Each path is a new rotation, seen through one point. The rows after it are directions, each followed by how far the rotation turns it, in degrees per step (0 if it stays put).
Each turn is a multiple of 5 degrees from 10 to 175, or 0.
Each row of a path follows its step; steps can be skipped.
path 1
step 0: [ 15 -16   5  -1  -2 -23  29  42  -5   6  12 -40  -5 -18 -30   9 -22  -5
   8 -32  -7 -12  -3 -14   7  33  26]
step 1: [  6  23 -16  30   9 -16  19 -13  11  15  36 -22   1  11  13  13 -18  11
   2  42   7  27 -16  -1  10 -27 -36]
step 2: [-31 -23  13 -28  28  26 -25 -15 -19   9  20   8  24 -34  30   6   8  -4
 -24   6  -8  14   9  32   0   2  16]
step 3: [ 14 -22  25  18 -21  -8   0  32 -34  -4 -42  30 -10  -6   8  28  -4  18
  21  -7  -6  17  25 -31   5   3  -2]
step 4: [  5   5 -22 -14  49 -29   0  -4  13   1 -14 -20  -5   8 -20  23 -37  -1
   7 -21  23 -22 -20  -3 -30   7 -27]
step 5: [-47  -5  19  25   9  -3  25 -20  11  15  29   3 -33   7 -15  -8   8  -9
   7   2   8  26 -12  35  25  -3  22]
step 6: [-10 -11 -22   0 -12  17  11   1   6  18 -29  -1  -8 -24  41  13   7 -13
 -34  33 -30  15  10 -33 -23   6  17]
step 7: [ 28  26  -3 -39   0 -18 -12   5 -31  20   5   2  17  -2 -18   6  -4  17
  23 -14  19  32  20 -12  -6  46   6]
step 8: [  6 -31   7  23  16   5  48  22  -3  -4  24 -21  27  17 -13  11 -37 -31
  17  -9  14  -5   6   8   2 -25  -8]
step 9: [-34   8   8  11  12 -15 -24   2  18  15  39   4 -25 -14  35  -2 -19  40
 -22  -1 -21  12  -7   0 -16 -27  -8]
step 10: [ -4  -6  29  -1   3   6 -14 -42 -20   6 -31  25  -7 -25  23  14   6 -26
   5  20  11   0  40  11   0  37 -16]
[13  3 -1 -3 -7  4  5  8 -5  3 23 -9 22 -6  7 -2 -3  3 -2  6 -4  7  7 -3
  3 -1 -1]  55
[  9  -9   3  10 -12  -3  17 -17  -1  -1  -8   2  -2   6   3   1  -1   2
  11   9   4   2  14   0  13  -5  -4]  155
[  9 -14   1   6   4   7   0   4  18   4  -3   8  -4 -12   0 -10   1  11
   3  -6 -19   6   7   2  -5   5   1]  110
[  2  -1  -4   8  10  -4 -12   0   4   8  -2  -7   9  14 -23  -1 -14  -3
   4   8 -10   1  -1   2   9  -1   0]  100
[-10  -4   8  -4   0  -1 -12  -4   5   9  -4  11  11   5   8   8  14   0
 -12  10  -4  -1  10 -13   9   7   7]  95
[ -6  11  15  12 -10   1   3 -16  11  -4  -2  -7   9 -10  -4   7  -8   0
  -8 -10  -4   5 -11  -4  -1   5  -2]  85
path 2
step 0: [ 30  40   6  -2  -8 -15  31 -23 -18  19  24   2  30  -7 -27   1   9   7
  14   4  27   0 -18  37 -31 -12 -22]
step 1: [ 15   3   1   5   8  23 -27  -2 -20   3 -21  35  34 -30  44  32  36 -11
  -3  -1 -17  -8 -23   0  26 -10   8]
step 2: [-26  41   0 -12  -2  27  18  -1  41  28  11  20 -19  28   4  -9   8  13
 -10 -19 -23 -20  41   3  29  -8  -2]
step 3: [ 14  -3  50 -31   5 -29  31 -11  -1 -15  19   4 -17  24 -11  14  30 -15
  30 -12  24 -11 -22 -24  -6   3  11]
step 4: [ -9 -31 -40   3 -13 -41  17   4 -27  10 -10  27  12 -36  -3  -9  21  -1
  -6  17 -24 -31   1 -17  23  16  22]
step 5: [  3  22 -13  36  32  -4   1  -8  13 -20 -31   6 -12  15 -16  23 -26  34
   4 -14  -2  -2  41 -41  10  -5 -15]
step 6: [  1  13  16   4  40 -19  28 -10 -12  22  23 -48  24  20  23 -31 -13 -15
  24   8  -9  11 -18 -24 -17   8   0]
step 7: [  3 -37  29  16 -13 -14 -25  -3 -15   5 -12  -1   3 -18 -17 -16 -14  -5
 -20   3 -38  18 -31   0  58  -8  -6]
step 8: [-33   2 -30  -6  -3  21  15  20  34  25 -37 -11 -22   3 -31  19 -17  27
  31  -8  -8  38  -8   7  -7   0   3]
step 9: [ 63  -1   5 -32 -17  -6  10  12  10 -12   8  -4  16  13   9 -10 -22 -22
  12  19  -1  32   1 -17 -38 -29  18]
step 10: [ 19   9   7   5 -24  -6 -35 -25 -36  30  -4  12  12 -24 -18 -14  29  24
  -5  29 -25  14  14  34 -10  21 -14]
[ -4  -5   9   2  -4 -10  -5  17 -16   0  -4   3  18   9  -9   6   9   0
  -6  11  -4  -5  -7   8   3   5  -1]  115
[ -1   2 -11 -12  11   2  -9   3  -1  -3   6   9  -3  10   1  14 -18   5
   1  -4 -18  -9  -5   4  -5   2   2]  110
[ -4  -8   4  -8  -3  -2  12  12  -6   3  -3  -8 -20  -4  -9  -1   5   1
 -13 -16  -3  -3 -11   1  -3  -8   4]  80
[ 17   4 -11   7  -1  -6   7   2  -8  -9  -4   4  -5  -7  -2  -2   3  14
  -7  10  -1  -4   3  -7 -21   8  -4]  70
